[[117 136 137]
 [144 129 127]
 [124 114  98]
 [138 123 120]]
:
[[144 129 127]
 [124 114  98]]

[[129 139 122 135 125]
 [129 119 129 123 127]
 [122 133 146 127 121]
 [122 138 126 149 128]]
:
[[129 119 129]
 [122 133 146]]

[[127 120 147]
 [128 133 150]
 [130 148 106]]
:
[[128 133 150]
 [130 148 106]]

[[145 112 145 146]
 [138 122 101 127]
 [137 130 142 137]
 [129 106 126 138]]
:
[[138 122 101]
 [137 130 142]]

[[154 127 124]
 [152 153 154]
 [109 108 141]
 [140 145 108]]
:
[[152 153 154]
 [109 108 141]]

[[125 110 131 126]
 [125 124 137 103]
 [148 147 123 135]]
:
[[125 124 137]
 [148 147 123]]

[[119 106 151 146 134]
 [141 155 151 127 130]
 [127 131 153 101 116]
 [140 151 150 140 136]
 [135 136 150 153 141]]
:
[[141 155 151]
 [127 131 153]]
---
[[123 116 129]
 [128 111 116]
 [158 147 133]]
:
[[123 116]
 [128 111]
 [158 147]]

[[121 151]
 [139 109]
 [144 114]
 [148 118]
 [110 114]]
:
[[121 151]
 [139 109]
 [144 114]]

[[126 129 130 122 132]
 [121 129 130 102 146]
 [126 129 130 124 132]
 [124 129 130 107 142]]
:
[[126 129]
 [121 129]
 [126 129]]

[[127 123 116 145 147]
 [117 117 129 109 108]
 [151 115 146 124 133]
 [120 120 134 110 137]
 [122 122 129 128 152]]
:
[[127 123]
 [117 117]
 [151 115]]

[[130 137 126]
 [106 143 144]
 [141 132 103]
 [139 130 139]]
:
[[130 137]
 [106 143]
 [141 132]]

[[128 128 137 110 122]
 [110 132 127 132 120]
 [146 133 131 106 121]
 [104 128 127 140 131]]
:
[[128 128]
 [110 132]
 [146 133]]

[[117 126 133 118]
 [139 137 117 126]
 [131 125 134 139]
 [139 128 139 154]]
:
[[117 126]
 [139 137]
 [131 125]]

[[124 134 129 111 121]
 [127 137 129 104 138]
 [132 134 129 143 138]
 [127 134 136 116 138]]
:
[[124 134]
 [127 137]
 [132 134]]
---
[[133 135 133]
 [111 104 104]
 [140 145 143]
 [145 152 150]]
:
[[135 133]
 [104 104]]

[[114 129 140 121]
 [122 126 126 112]
 [153 137 133 123]
 [115 128 136 119]]
:
[[129 140]
 [126 126]]

[[134 153 131 125 122]
 [126 103 129 129 133]]
:
[[153 131]
 [103 129]]

[[120 129 146 128]
 [153 108 138 117]]
:
[[129 146]
 [108 138]]

[[109 137 149]
 [143 113 115]
 [103 108 143]
 [119 109 155]
 [138 124 103]]
:
[[137 149]
 [113 115]]

[[111 137 126 127 125]
 [111 138 125 127 125]
 [105 125 136 127 122]]
:
[[137 126]
 [138 125]]
---
[[128 127 129 127 129 128 129 127 128 127 128 129 128]
 [128 129 127 129 127 128 127 129 129 129 129 127 129]
 [128 128 128 128 128 128 128 128 152 128 152 128 154]
 [128 128 127 128 127 128 127 128 129 128 129 127 129]
 [128 129 127 129 127 128 127 129 128 129 128 127 128]
 [128 129 128 129 128 128 128 129 127 129 127 128 127]]
:
[[127 129 127 129 128 129 127 128 127 128 129 128 128]
 [129 127 129 127 128 127 129 129 129 129 127 129 128]
 [128 128 128 128 128 128 128 152 128 152 128 154 128]
 [128 127 128 127 128 127 128 129 128 129 127 129 128]
 [129 127 129 127 128 127 129 128 129 128 127 128 128]
 [129 128 129 128 128 128 129 127 129 127 128 127 128]]

[[112 151 112 151 147 151 125 105 111 128 112]
 [138 111 138 111 110 109 128 147 151 128 137]
 [127 109 127 109 129 106 126 126 151 128 127]
 [116 111 116 111 146 109 126 106 147 128 117]
 [143 148 142 148 107 150 128 151 107 128 142]]
:
[[151 112 151 147 151 125 105 111 128 112 112]
 [111 138 111 110 109 128 147 151 128 137 138]
 [109 127 109 129 106 126 126 151 128 127 127]
 [111 116 111 146 109 126 106 147 128 117 116]
 [148 142 148 107 150 128 151 107 128 142 143]]

[[145 145 122]
 [114 124 126]
 [123 115 138]
 [130 111 143]
 [125 150 110]
 [112 112 133]
 [132 113 142]
 [139 127 133]
 [134 153 111]]
:
[[145 122 145]
 [124 126 114]
 [115 138 123]
 [111 143 130]
 [150 110 125]
 [112 133 112]
 [113 142 132]
 [127 133 139]
 [153 111 134]]

[[111 111 107]
 [139 140 144]
 [112 112 108]]
:
[[111 107 111]
 [140 144 139]
 [112 108 112]]

[[122 115 122 115 116 114 156 117 109]
 [118 142 118 141 114 141 131 114 140]
 [118 142 118 142 114 142 126 113 141]
 [123 141 123 141 120 142 116 119 142]
 [134 118 134 118 140 117 119 140 119]
 [134 136 134 136 138 136 109 138 140]
 [122 141 122 141 119 141 117 118 141]
 [137 122 136 123 142 122 112 144 126]
 [136 117 135 117 141 116 118 141 119]]
:
[[115 122 115 116 114 156 117 109 122]
 [142 118 141 114 141 131 114 140 118]
 [142 118 142 114 142 126 113 141 118]
 [141 123 141 120 142 116 119 142 123]
 [118 134 118 140 117 119 140 119 134]
 [136 134 136 138 136 109 138 140 134]
 [141 122 141 119 141 117 118 141 122]
 [122 136 123 142 122 112 144 126 137]
 [117 135 117 141 116 118 141 119 136]]

[[116 142 100 138]
 [117 154 114 122]
 [121 154 104 125]]
:
[[142 100 138 116]
 [154 114 122 117]
 [154 104 125 121]]

[[115 137 115 126]
 [135 137 143 132]
 [140 106 139 123]
 [136 138 144 133]
 [145 146 144 146]
 [105 144 106 126]
 [114 111 107 117]
 [128 128 128 128]
 [115 137 115 126]]
:
[[137 115 126 115]
 [137 143 132 135]
 [106 139 123 140]
 [138 144 133 136]
 [146 144 146 145]
 [144 106 126 105]
 [111 107 117 114]
 [128 128 128 128]
 [137 115 126 115]]

[[133 134 128 122 127 131 130 125 126 137 152 127 110 127 132 129]
 [121 133 134 126 126 127 132 130 126 113 132 133 133 112 125 131]
 [135 134 129 124 126 129 131 129 126 114 126 132 140 123 124 126]
 [116 118 121 123 128 129 133 133 129 127 107 121 107 114 128 132]
 [116 125 129 132 131 131 131 128 126 113 103 125 130 141 133 133]]
:
[[134 128 122 127 131 130 125 126 137 152 127 110 127 132 129 133]
 [133 134 126 126 127 132 130 126 113 132 133 133 112 125 131 121]
 [134 129 124 126 129 131 129 126 114 126 132 140 123 124 126 135]
 [118 121 123 128 129 133 133 129 127 107 121 107 114 128 132 116]
 [125 129 132 131 131 131 128 126 113 103 125 130 141 133 133 116]]

[[105 139 131]
 [133 105 143]]
:
[[139 131 105]
 [105 143 133]]
